In the rows, 128 means zero.
Each path below is one point turned by a fixed rotation once a step. After each direction that follows a path, write how fast that rotation turns it, in deg/step (0 if it stays still).
Each turn is a multiple of 5 degrees from 10 to 175, or 0.
Each row of a path follows its step; steps can be skipped.
Path 1:
step 0: 128, 156, 164, 151, 83, 100, 104, 141, 123, 66, 160, 127, 154, 161, 115, 115, 156, 205, 180, 162, 156, 62, 199, 117, 85, 156, 140, 191, 118, 102, 142, 134, 124, 47, 107, 117, 147, 196, 156, 155, 151, 161, 136, 133, 148, 140, 85, 59, 148, 86, 89, 99, 133, 136, 92, 124, 138, 115
step 4: 114, 63, 70, 93, 93, 147, 149, 150, 124, 164, 116, 114, 198, 112, 158, 109, 120, 159, 139, 107, 114, 100, 116, 146, 97, 124, 208, 82, 204, 142, 160, 89, 100, 152, 180, 120, 132, 174, 117, 74, 98, 112, 133, 71, 158, 93, 148, 55, 127, 98, 184, 74, 124, 111, 139, 140, 102, 128
step 6: 66, 110, 144, 154, 94, 131, 151, 68, 163, 115, 163, 119, 129, 184, 113, 137, 135, 216, 126, 144, 143, 101, 130, 114, 77, 137, 103, 148, 137, 128, 111, 116, 87, 123, 56, 85, 166, 183, 169, 102, 161, 74, 136, 52, 96, 118, 97, 169, 136, 82, 112, 122, 129, 161, 124, 141, 213, 135
step 8: 146, 120, 153, 144, 153, 114, 96, 66, 142, 146, 169, 102, 157, 98, 98, 126, 135, 125, 122, 154, 186, 171, 150, 156, 133, 155, 112, 91, 150, 132, 172, 112, 203, 111, 154, 124, 97, 147, 157, 167, 139, 154, 122, 98, 85, 128, 160, 179, 100, 129, 99, 87, 48, 99, 228, 174, 109, 200
step 9: 109, 124, 110, 81, 138, 55, 168, 152, 125, 125, 151, 146, 83, 176, 148, 146, 130, 183, 105, 157, 106, 128, 103, 174, 94, 180, 111, 127, 176, 163, 102, 127, 128, 106, 151, 103, 146, 128, 239, 105, 144, 122, 110, 114, 145, 62, 94, 102, 149, 129, 150, 161, 200, 152, 129, 178, 181, 174
step 10: 96, 104, 54, 102, 75, 85, 69, 109, 108, 117, 130, 119, 192, 113, 173, 136, 115, 185, 106, 78, 110, 90, 141, 128, 137, 114, 93, 121, 123, 135, 170, 125, 125, 210, 119, 112, 171, 136, 93, 99, 91, 106, 111, 118, 128, 134, 187, 107, 169, 187, 159, 156, 101, 132, 188, 160, 63, 91
step 12: 136, 170, 112, 110, 54, 47, 203, 82, 178, 96, 93, 157, 108, 176, 111, 204, 137, 169, 128, 126, 139, 162, 210, 135, 155, 128, 124, 147, 141, 131, 134, 119, 189, 126, 129, 75, 170, 109, 151, 76, 134, 89, 152, 99, 125, 132, 60, 140, 131, 104, 123, 126, 141, 156, 100, 153, 134, 134
step 13: 135, 155, 129, 88, 98, 59, 94, 133, 132, 156, 176, 99, 164, 96, 112, 119, 109, 149, 138, 80, 146, 93, 182, 135, 104, 184, 144, 55, 120, 113, 139, 88, 54, 176, 188, 197, 145, 111, 102, 149, 123, 137, 119, 149, 71, 108, 109, 150, 137, 172, 125, 140, 138, 177, 198, 84, 115, 94
139, 130, 134, 119, 132, 124, 135, 128, 130, 123, 123, 122, 106, 129, 135, 136, 129, 111, 112, 118, 132, 143, 129, 132, 132, 127, 120, 139, 120, 131, 121, 127, 125, 119, 128, 123, 136, 134, 124, 122, 129, 140, 110, 109, 118, 130, 112, 128, 127, 125, 142, 123, 122, 131, 139, 134, 139, 133 : 110
126, 130, 125, 124, 130, 128, 131, 115, 120, 132, 133, 121, 137, 114, 129, 123, 115, 127, 132, 119, 108, 118, 136, 116, 138, 140, 132, 122, 129, 121, 112, 133, 134, 144, 137, 122, 119, 125, 119, 121, 126, 117, 104, 122, 131, 141, 120, 118, 124, 133, 131, 125, 134, 133, 123, 130, 131, 139 : 125
124, 135, 144, 120, 130, 129, 130, 137, 144, 129, 135, 131, 118, 127, 144, 130, 126, 127, 120, 140, 133, 125, 111, 143, 145, 147, 125, 116, 123, 130, 126, 125, 132, 131, 121, 128, 116, 122, 115, 127, 121, 122, 131, 125, 123, 132, 135, 119, 132, 119, 119, 129, 137, 146, 124, 133, 118, 120 : 175
134, 113, 131, 125, 137, 122, 124, 125, 130, 136, 127, 125, 119, 137, 123, 137, 136, 129, 124, 114, 117, 115, 111, 126, 126, 127, 138, 123, 134, 120, 142, 126, 129, 119, 138, 137, 135, 129, 132, 137, 122, 134, 118, 134, 119, 124, 134, 114, 138, 142, 121, 113, 140, 126, 125, 149, 123, 137 : 70
126, 128, 135, 137, 138, 135, 146, 136, 127, 134, 113, 119, 136, 126, 123, 111, 136, 127, 131, 126, 144, 133, 127, 126, 123, 121, 121, 139, 128, 133, 135, 124, 129, 127, 124, 115, 130, 137, 117, 125, 115, 107, 123, 142, 125, 136, 113, 122, 120, 134, 119, 125, 128, 127, 131, 145, 115, 126 : 90
134, 120, 116, 118, 119, 126, 122, 136, 116, 117, 132, 143, 128, 122, 142, 130, 131, 131, 130, 123, 142, 136, 117, 123, 126, 130, 136, 132, 114, 131, 138, 131, 122, 139, 147, 136, 123, 119, 126, 139, 136, 118, 111, 132, 123, 140, 125, 136, 124, 127, 117, 119, 115, 128, 134, 129, 123, 115 : 130
129, 127, 131, 119, 138, 123, 131, 125, 120, 117, 129, 117, 135, 130, 126, 132, 123, 124, 122, 142, 127, 133, 119, 131, 120, 132, 132, 119, 143, 134, 133, 139, 129, 143, 108, 128, 129, 135, 148, 123, 138, 126, 117, 123, 121, 138, 141, 144, 122, 134, 133, 139, 124, 124, 125, 151, 123, 122 : 25
